In the rows, 128 means zero.
name the system of each run
seq 1, tifud (8 x 20)
[[158 183  88 137 126 191 121  81 137 145  60 116 130  91 164 146 128 165
  123 105]
 [125 113 128 130 138  99 177 143 207 163 148  75  74  98  75  96 145 135
   93 157]
 [115  90 167 106 133  60 135 132  83 103 213 185 154 146 131 145 133 184
  132 121]
 [101 153 101 150 166 125  79 104 103 138  49 147 160 151 200 156 123 114
  192 171]
 [138  94  73 146 118 166 166  90 173  89  85 104  47 106  74  99 139  72
  144  96]
 [173 137 139  82 101 131 167  96 117 140 188 130 142  91 121 145 127 252
   72  83]
 [ 93 144 146 153 190  37 107 162 168 205 113 118 163 125 175 133 155 145
  142 225]
 [ 77  55 106 150 142 103 138 108 105  38 144 185  66 158  80 123 125  55
  200 121]]
seq 2, geg (8 x 20)
[[113 122 112 140 149 103 117 105 127 142 127 179 133  75 141 159 124 156
  165 150]
 [110 129 109 146 152 132 146  77 140 103 107 150  81 125 147 133 143 176
  156 117]
 [153 112  87 105 139 102 155  72 124 122 114 104 134 140 136 135 149 180
  126 111]
 [137 137  88 135 168  68 125 103 133 157 113 124 168 106 145 155 159 155
  134 148]
 [ 98 114  88 144 169  85 133  89 139 129 121 155 106  99 120 154 133 145
  172 162]
 [132 109  95 123 138 117 143  62 113 102 121 169 116 104 142 153 135 190
  160 106]
 [141 147  84 135 163 109 140  68 139 135  84 114 131 126 166 143 162 190
  134 121]
 [130 103  71 121 170  55 155  79 152 145 116 108 125 113 118 143 155 162
  144 157]]
seq 3, foni (8 x 20)
[[ 87 154 131 161 152 129 116 138 124 111 147 159 106 128 116 143 125 117
  142 141]
 [129 107 144 113 108 156 125 116 111 106 101 130 120 162 158 113 115 128
  149 117]
 [156 152 118 129 122 135 134 138 139 137 122  91 145 130 119 117 148 116
   90 107]
 [115 124 129 108 130 110 135 130 129 152 159 121 126 111 101 143 103 149
  123 168]
 [127 101 152 141 127 107 118 143 120 115 139 174 140 119 145 123 141 114
  148 117]
 [106 164 119 151 142 156 116 130 119 107 109 120 115 160 133 130 127 103
  131 125]
 [152 105 128  90  97 151 143 116 126 132 118  96 125 135 121 116 107 134
  119 124]
 [144 141 139 132 128 106 132 152 138 150 159 131 154  98 118 130 145 139
   96 122]]
seq 4, foni (8 x 20)
[[130 155 132 130 139 129 118 116 104 120 123 138 155 151 166 139 141 166
  124 111]
 [129 116 109 127 138 112 130 127 154 150  89  89 126 135 131 116 136 101
  137 159]
 [139 113 101 122 122 126 151 105 123 106 156 142 110  98  86 140 128 139
  123 101]
 [125 153 146 138 135 131 107 127 122 151 117 156 153 108 176 144 128 169
  136 138]
 [109 107 126 146 147 108 144 130 169 126  99 104  90 150 129  97 150 100
  145 147]
 [142 126  91 110 124 134 147  84  94  90 152 135 126 132 101 150 128 160
  121  87]
 [145 147 134 128 131 126 105 132 137 180  89 130 172  95 180 141 129 147
  133 152]
 [104 103 117 152 150 105 159 129 179 121 126 115  66 121  93 101 148 102
  138 144]]
seq 5, kor (8 x 20)
[[106 134 132 169 152 106 103 142 113 104 126 178 139 132 147 136 149  97
  157 122]
 [120 123  91 119 122 167 134  92 118  98  91 106  94 154 115 129 108 107
  149 123]
 [176 134 142 110  92 160 139 137 147 155 121 110 144  93 138 113 132 149
   90 101]
 [ 99 171 140 143 161  93 127 156 134 151 176 123 137 128 110 144 136 150
   99 160]
 [107  73 142 121 127  94 124 142 111 105 136 144 126 162 121 116 122  84
  164 147]
 [145 140 110 148 118 172 114 104 108  91  91 160 130 118 151 133 138 112
  146  77]
 [132 169 112 111 123 169 140 116 146 156 108  69 110 132 117 129 108 152
   97 146]
 [146 103 161 118 116  84 144 173 152 156 176 122 147 106 106 109 144 129
   93 135]]
seq 6, kor (8 x 20)
[[124 162 201 172 122 152 110 172 133 112 140 177 133 137 185 102 163 144
  112  84]
 [ 96 159  81 139 171 111 137 115 121 103 116  61 111 211 101 126 141 100
  117 144]
 [194  75 124  86  69 135 123 144 105 135 127 126 183  98 111 122 115  79
  118  98]
 [ 96 219 133 173 148 169  95 153 121 142 147 162 129  92 124 161 115 135
  113 136]
 [ 96  91 153 113 119 130 153 154 153 114 138  80  70 188  91  85 110  88
  129 162]
 [179 121 142 134 100 132 122 144  93  87 148 166 179 129 140 119 166 110
  103  40]
 [ 93 216  98 139 156 164  93 133 101 146 107  91 143 162 125 163  96 113
  120 174]
 [151  69 142 115  91 129 151 171 175 140 131  96 105 104  78  82 124  49
  116 133]]
seq 7, Sove (8 x 20)
[[101 129 168 144 125 145 114 176 173 168  98 114 104 124 142  99 109  84
  142 186]
 [132 104 136 133 117 113 143 149 100  67 183 139 125 165  84 112 152  88
  107  73]
 [122 165 152  99 116 160  96 122  72 142 128 137 172 153 174 160  87 182
  131 145]
 [151  97 133 130 107 137 121 163 169 155  66  85 136 129 139  85 136  41
  135 148]
 [134 129 126 108  98 147 143 144  89  88 212 143 125 117  46 144 104 113
   91  87]
 [102 155 207 129 119 150  87 162 109 163 120 165 155 143 211 131  99 170
  146 166]
 [138 110 104 147 131 113 118 166 139 109  88  76 144 182 110  90 158   4
  124 122]
 [144 116 135  60  71 179 144 110  58  93 200 134 130 135  75 157  64 167
  102  93]]
seq 8, Sove (8 x 20)
[[135  85 152  91 101 146 159  98 139 119 119 114  89 149 148 102 114 181
  136 123]
 [167 160 113 152 134 119 118 141 144 153 116 139 174  75 142 137 167 123
  102 100]
 [ 83 126 116 122 154 100 139 133 140 143 153 105  96 139  83 137 103 124
  136 191]
 [137  80 147 130 118 114 136 107 114  88 126 184 123 130 163 117 150 151
  158  85]
 [127 198  81 149 156 154 110 110 125 140  88 101 143 127 136 153 133 126
  119 134]
 [133  77 140 100 111 117 171 124 173 141 136  92  82 123 100  94 123 142
  120 146]
 [145 139 133 148 137  98 121 130 112 123 164 189 166  82 136 152 158 155
  121  93]
 [ 78 153 107 144 171 115 111 117 135 142  93 107 109 160 141 141 116 120
  162 195]]
seq 9, tifud (8 x 20)
[[118 151  95 112 113 178 142 105 114 115 155 119  92 102  64 155  81 135
  116 128]
 [161  99 184 103 101 117 137 147 156 170 121 124 149 115 181  99 138 178
  113 131]
 [ 83 169 118 183 183  87 116 154 132 110 151 142 125 146 110 139 163  97
  127 139]
 [122  79 122  80  95 155 130 100  85  99 124 122 113 166 114 133  75 117
  162 137]
 [181 147 122 146 118 144 123 122 144 143  83 136 167  89 175 121 169 137
  110  80]
 [ 89 167 113 140 153 124 143 145 158 151 163  97  86 112  64 137 111 121
  104 175]
 [138  55 187  87  94 100 136 140 104 110 161 159 141 156 153 108 120 149
  143 118]
 [119 196  99 177 167 133  91 122 108 121  86 147 167 137 172 154 158 115
  138 118]]
seq 10, Sede (8 x 20)
[[106 100 185  88 113  98 143 147  97 118 217 153 128 156 114 132 102 186
  115 140]
 [131 137 132 151 142 120  80 139  94 114  71 149 187 175 204 129 152  89
  162 120]
 [131 127  60 130 121 164 147 114 142 105 110  81  83 118  43 126 111  50
  123 121]
 [171 123 176  88  73 167 145 129 133 164 161 147 137  65 144 129 103 215
   94 103]
 [ 89 190 150 190 193  71  95 178 149 158 128 140 162 144 169 132 179 117
  122 167]
 [108  48 121 104 112 102 151 134 101  64 170 123  94 182  58 107 113  54
  151 124]
 [176 152 132 100  73 221 102  92  73 117  90 162 166 106 184 152  94 169
  134  71]
 [118 203 103 173 168 125 120 169 202 202  85  53 128 103 113 115 152  89
   88 186]]
seq 11, Sede (8 x 20)
[[108 147 128 137 151 119 153 109 148 121 143 122  92 135 127 125 146 177
  118 128]
 [124 107 126 109 143  85 135 110 116 132 131 118 142 159 146 131 136 162
  137 147]
 [130 105  92 133 143 108 128  94 124 115  93 140 128 124 139 137 141 119
  164 128]
 [118 122 105 118 129 146 143  89 141 129 108 123  89 111 120 136 109 153
  148 143]
 [127 125 138 125 139 113 147 108 157 144 114 121 111 126 159 116 144 184
  128 138]
 [107 121 104 135 165  78 143 102 131 117 133 127 118 145 129 136 154 153
  142 139]
 [122  90 107 105 131 110 136  85 113 116 110 133 120 140 138 138 115 150
  165 144]
 [130 126 102 134 141 136 135  83 146 132  76 126 105 116 157 131 136 155
  154 132]]
seq 12, geg (8 x 20)
[[103 112 149 132 128 159 150 106 191 152  76 118  52 114 160  97 113 163
  160 170]
 [154  91 126 112 127  78 176 113 125  90 189 124 126 145  96 113 172 166
   90  68]
 [112 185 111 126 161 108  84 126  75 150 117 122 198 162 168 174 117 148
  133 164]
 [116  72 103 155 138 116 133 114 175 129  63 139  83  96 130 107 138  62
  191 157]
 [155 137  97 108 109 148 161  90 104  98 189 152 116  77  69 159 122 184
   93  69]
 [122 169 164 123 149 121 107 125 134 181  86 111 163 157 224 132 132 206
  128 170]
 [106  71  92 163 171  55 161 121 175  97 118 113  80 148  88  95 181  63
  155 137]
 [145 137  82  83 110 138 116  85  38 104 185 170 176  95  86 203  84 169
  127 101]]
seq 13, Limi (8 x 20)
[[134 158  97 126 134 134 123 140 139 156 111  76 143 127 101 133 123  93
  105 153]
 [137  91 152 100 104 109 141 156 133 145 171 128 134 105  95 121 109 122
  117 145]
 [117 156 170 156 132 126 108 165 118 123 159 169 147 125 146 130 143 133
  116 115]
 [117 146 144 132 123 159 121 151 122 113 107  96 120 188 139 104 126  91
  119 126]
 [175 122 114  99  95 142 141 132 119 131 142  98 153 114  95 125 126 115
   89  97]
 [119 168 141 132 139 112 114 166 133 174 158 124 158 101 118 147 121 137
  101 165]
 [111  99 185 133 118 115 127 180 142 124 146 128 117 163 132  90 132  90
  128 143]
 [150 147 136 130 104 159 121 146  88  88 157 141 154 146 115 129 136 106
   99  66]]
seq 14, Limi (8 x 20)
[[110  96 143 151 140 127 137  94 150 101  88 170  81 133 179 107 149 154
  178 118]
 [125 130  66 134 152 135 148  54 116  83  99 128  97 142 126 145 144 154
  152  97]
 [137 111  77 105 146 109 134  61 130 156  81 120 131 100 148 159 116 175
  165 162]
 [109  83 100 148 158  86 147  89 170 130 104 164  82  78 128 130 146 139
  183 154]
 [ 94 101 109 134 150 119 138  64 103  76 126 186  84 137 144 149 124 176
  188 120]
 [134 122  88 136 148 140 129  52 134 118  47 144 111 121 191 140 141 173
  180 121]
 [118 100  50 132 163 109 162  46 161 118  81 115  69 101 104 140 137 148
  170 145]
 [115  76  93 108 150  80 147  48 120 120 126 177 109  89 139 164 120 208
  187 150]]

runs to name
seq 15 (2 x 20)
[[100 153 136 130 130 137 112 148  88 111 181 157 134 131  95 155 100 122
  123 135]
 [109 121 162 139 116 158 114 158 133 116  98 124 109 168 150  98 119  77
  146 138]]
 -> kor
seq 16 (2 x 20)
[[119 135 116 154 145 141 125 114 144 113  69 112 111 162 161 109 151 102
  149 126]
 [149 102  79  98 114 135 152  85 114 108 129 109 117 117  84 141 115 128
  128 109]]
 -> Limi
seq 17 (2 x 20)
[[115 173 101 144 157 151 130  72 105  93 101 131 114 166 168 146 146 187
  137  97]
 [167 105  94 106 133 109 142  93 162 170  58  71 143 125 160 117 144 146
  134 150]]
 -> foni
seq 18 (2 x 20)
[[105 147 153 107 124 138 137 149 110 121 167  89 119 188 106 120 107 138
   96 142]
 [150  95 148  97 102 103 115 161  94 134 154 129 184 141 124 128 117 100
  121 129]]
 -> foni
seq 19 (2 x 20)
[[151  82 129  83  91 133 121 137  95 123 120 103 158 162 121 119 100  88
  134 131]
 [155 163 124 147 113 155 117 150 138 151 137 149 150  57 112 143 131 117
  102 106]]
 -> Limi
seq 20 (2 x 20)
[[126  92 165 128 119 101 150 154 144 115 172 144 110 129 111 102 142 129
  116 116]
 [111 157 133 129 143 125 103 123  82 118 138 148 161 161 157 155 121 153
  135 132]]
 -> tifud
seq 21 (2 x 20)
[[119 131 115  98 132 122 125 106  75 102 145 111 145 188 127 146 111 152
  127 127]
 [155 114 114 138 125 121 107 129 134 144  72 131 164 110 163 125 146  90
  150 127]]
 -> geg
seq 22 (2 x 20)
[[122 135 149 112 114 164 121 111  98 108 118 136 125 165 163 130 108 163
  137 117]
 [147 146 105 143 141 123 132 131 157 143  87  84 137 134 135 112 159 104
  109 125]]
 -> tifud
seq 23 (2 x 20)
[[129 139  89 106 140 113 127 102 107 142 130 110 149 125 113 160 111 146
  129 151]
 [138  89 132 129 123 108 132 128 155 147 109 146 127  88 139 118 135 117
  152 141]]
 -> tifud
seq 24 (2 x 20)
[[113  94 142 109 109 133 133 147 141 140 131 111 103 128 102 114  94  92
  143 167]
 [138 126 152 140 110 145 120 144 102  94 155 174 138 124 132 125 137 119
  124  79]]
 -> Sove
seq 25 (2 x 20)
[[139  93 168 126 132  59 140 184 156 148 153 104 156 151 128  90 166  99
  102 142]
 [101 145 119 138 135 124  94 141  58  90 168 175 159 146 105 168 107  92
  147 122]]
 -> tifud
seq 26 (2 x 20)
[[162  95  98  84 105 143 166  85 135 117 103  63 108 160 114 107 125 144
  112 108]
 [168 147 107 118 134  91 133 126 131 169 158 131 184  65 116 157 148 172
   89 120]]
 -> foni
seq 27 (2 x 20)
[[120 126 148 124 153  89 174 123 186 147 131  70  94 167 143  90 168 190
   94 140]
 [119  96  97 118 164  33 138 117  95 107 177 136 163 154  99 149 154 129
  134 135]]
 -> tifud
seq 28 (2 x 20)
[[107 161 103 171 166 132 102 112 137 127  59 130 129 143 177 133 150 108
  164 143]
 [136  75  86  98 106 148 160  83 133 102 107 102  78 130  84 119 104 108
  151 124]]
 -> Limi
